Here are some numbered points:
[-14  -7   1   4   6 -33  -9 -30] 0
[  7  11  13  15  11 -23 -44  68] 1
[-43 -32 -24 -14   1  -3 -65  72] 2
[ -7 -11 -14 -16  -9  18  -5 -58] 3
[ 24  17   9  -2 -10 -17  26 127] 4
[  7   3  -1  -8 -19 -29  11  79] 5
[ 29  23  17  11   5  38  60 -11] 6
[ 21  15  10   3   3  49  49 -54] 7
[46 36 28 17 11 51 82 32] 8
[  5   1  -4  -6  -4  55  28 -76] 9
[ 19   5  -1   0  23  63  17 -37] 10
[-63 -52 -42 -31 -24 -50 -52 -92] 11
[-38 -28 -20  -9  -4 -37 -21 -87] 12
[-12  -9  -7  -5  -7 -29  -7 -20] 13
[-18 -19 -18 -18  -6  20 -16 -83] 14
[ 36  41  48  53  54   5 -78 111] 15
[ 13   7   1   1  19  58   3 -40] 16
[-24 -19 -14 -12 -11 -29 -24 -30] 17
[ -3  -4  -5  -7  -7  31  21 -83] 18
[  9  12  14  15  10 -33 -20  67] 19
[ 20  10   1  -5   5  82  36 -62] 20
[  2   2   4   6   1  -9  26 -48] 21
[ -3  -8 -13 -12  -1  36   2 -74] 22
[ 31  26  20  15   7  33  67 -16] 23
[ 24  18   8  -2 -14 -18  31 127] 24
[ 35  28  22  16   8  40  72 -16] 25
[ -7 -12 -16 -15   2  33  -9 -69] 26
[-40 -35 -31 -28 -28 -37 -33 -60] 27
[ 11  14  17  16   9 -40 -23  92] 28
[  3   0   0  -1  -4  20  28 -72] 29
[40 31 24 17 16 38 38 84] 30
[ 64  53  41  30  16  61 114  63] 31
[ 71  78  82  85  82  32 -69 127] 32
[ 23  11   2  -5   6  89  37 -60] 33
[ 66  57  47  36  17  27 127  98] 34
[-17 -14 -10 -11 -14 -39 -16 -16] 35
[ 84  73  64  54  35  18 127 107] 36
[ 12  13  16  16  13 -19  46 -31] 37
[-61 -50 -42 -34 -28 -53 -54 -62] 38
[-66 -55 -45 -36 -29 -51 -63 -65] 39
[-11  -7  -3   3   4 -28 -11 -27] 40
[ -9  -5   0   4  -1 -39 -13   0] 41
[ 48  34  23  13  12  84  85 -25] 42
[ 33  25  18  10   5  57  70 -43] 43
[  9   0  -8  -9  10  64  18 -71] 44
[-28 -28 -29 -29 -29 -25 -23 -24] 45
[  1   1   1   1  -3  15  30 -77] 46
[  9   3  -2  -5   2  50  25 -67] 47
[ 10  13  16  17  12 -36 -26  82] 48
[ 22  18  13   5  -7 -16  19  96] 49
[  2  -2  -3  -5  -5  35  25 -69] 50
[ 45  50  54  56  52  -2 -91 127] 51
[-11 -11 -11 -13 -16 -34  -6  33] 52
[-16  -9  -2   4   6 -33  -6 -44] 53
Which two points above are nearest to each new point? Their numbers follow each, smallest number first.
[ 26  17   9   1   2  47  49 -12] 6 23
[-68 -66 -61 -53 -39 -17  -6 -12] 27 45
[  2   5   8  11   7 -32   3  11] 13 41
[ -2  -6  -6  -8  -7  37  20 -83] 18 50
[ -4  -2  -1   0  -5  -6  17 -56] 21 46
[ 13  11   7   5   0   2  40 -11] 21 37
[ -8  -9  -8  -9  -9  36  15 -89] 18 22
[-10  -7  -5  -4  -6 -27  -5 -17] 13 40
[ 21  14   8   3   2  51  47 -54] 7 47
[  0   4   6   7   4 -31   6  16] 41 52
[ -6  -9 -15 -22 -28 -29   9  72] 5 52
[ 33  23  15   7   3  74  66 -47] 7 43
[ 87  71  55  38  18  91 127  26] 8 31
[-13  -7   1   9  13 -22   7 -56] 21 53
[ -9  -4   1   4   0 -38 -11  -1] 13 41
[ -22  -13   -5    2    8  -18 -102   49] 1 2
[ 11   7   3  -4 -11 -18   8  66] 5 49
[-44 -41 -40 -38 -37 -40 -14 -19] 27 45
[ -62  -52  -41  -30  -23  -48  -48 -112] 11 39
[  0   4   7  11   6 -36  -8  26] 41 52
[-32 -29 -26 -25 -27 -45 -24 -22] 17 45
[-13 -12 -11  -9 -11  -9  -2 -62] 3 53
[-62 -53 -43 -33 -26 -48 -45 -96] 11 38
[-18 -19 -18 -18  -6  21 -13 -87] 14 26
[-23 -19 -14 -13 -13 -34 -21 -35] 17 35
[-22 -20 -19 -18 -18 -19 -18 -56] 17 27
[  8   0  -8  -8  13  65  19 -78] 9 44
[41 30 21 12 11 45 52 78] 8 30
[-43 -35 -32 -26 -28 -48 -34 -56] 27 38
[ 66  70  73  76  70  28 -76 127] 32 51
[ 91  98 101 104 101  46 -74 127] 32 51
[-44 -39 -36 -34 -28 -33 -24  45] 2 52
[-40 -41 -43 -44 -38 -28   0  19] 45 52
[-36 -29 -22 -15 -12 -37 -21 -87] 12 27
[ -7  -3   1   4   0 -34  -6  -6] 13 41
[-74 -69 -65 -56 -37 -15   4  13] 27 45
[-25 -27 -27 -26 -17   7 -29 -77] 3 14
[-23 -14  -7  -3   0 -36 -11 -52] 0 53
[-27 -19 -13  -6  -3 -29 -83  21] 2 17
[  1   2   3   2  -2  -3  22 -47] 21 29
[-69 -64 -60 -52 -39 -30  -7   5] 27 45
[-37 -35 -35 -33 -34 -33 -19 -27] 27 45
[-14 -18 -20 -19  -2  28 -18 -84] 14 26
[-41 -29 -22 -14  -6 -23 -96  39] 2 52
[-34 -25 -17  -7  -3 -36 -12 -88] 12 27
[ -44  -36  -28  -19  -15  -33  -26 -112] 11 12
[-63 -60 -54 -45 -34 -28 -12  19] 45 52
[18 14 10  5 -3  6 28 17] 6 37
[ -3  -5  -6  -9 -11 -10  -3  -7] 13 40
[-34 -24 -19 -10  -2 -16 -74  49] 1 2
[-15  -8  -3   2   4 -30  11 -71] 21 53
[-42 -40 -40 -39 -35 -30 -13 -20] 27 45
[  8  11  12  13   6 -37  -6  53] 19 48
[  4   1  -1  -7 -16 -30   7  66] 5 52
[-39 -32 -28 -23 -22 -39 -30 -74] 12 27
[-64 -62 -59 -55 -43 -32   1  29] 45 52
[20 17 14 14  6 -2 46 -6] 6 37
[ 18  18  16  15   7 -13  37  15] 6 37
[ 59  48  38  28  16  53 100  82] 31 34
[-22 -19 -14 -13 -14 -32 -14 -45] 17 35
[ 10   7   6   3  -2   9  35 -37] 21 37
[ 36  24  17   8   6  73  69 -45] 42 43
[-10 -10 -12 -13 -20 -32 -10  16] 41 52
[ -6  -2   0   1   3 -24 -61  69] 1 48
[ -6  -8  -8 -10 -12 -11 -11  -8] 13 35
[-18 -11  -4   5   8 -30  -1 -60] 0 53
[  7   8   9  10  10 -16   6  11] 40 41
[ 19  11   6   0   4  55  42 -47] 7 47
[ 10  17  21  25  23 -20 -79  84] 1 48
[-80 -76 -71 -60 -39 -15  10  26] 27 45
[ -3  -4  -6  -7  -6  28  20 -83] 18 50
[ -5  -5  -6  -8  -8  25  19 -85] 18 29
[ -38  -32  -25  -20  -16  -12  -18 -114] 12 14
[-15  -9  -2   4   5 -30  -2 -48] 0 53
[ -32  -27  -21  -14  -11  -20   -8 -108] 12 14
[ -41  -33  -26  -18  -13  -37  -22 -103] 12 27
[-25 -18 -12  -4  -3 -35  -7 -57] 17 53
[ -4  -7  -8  -8  -7  29  16 -87] 18 22
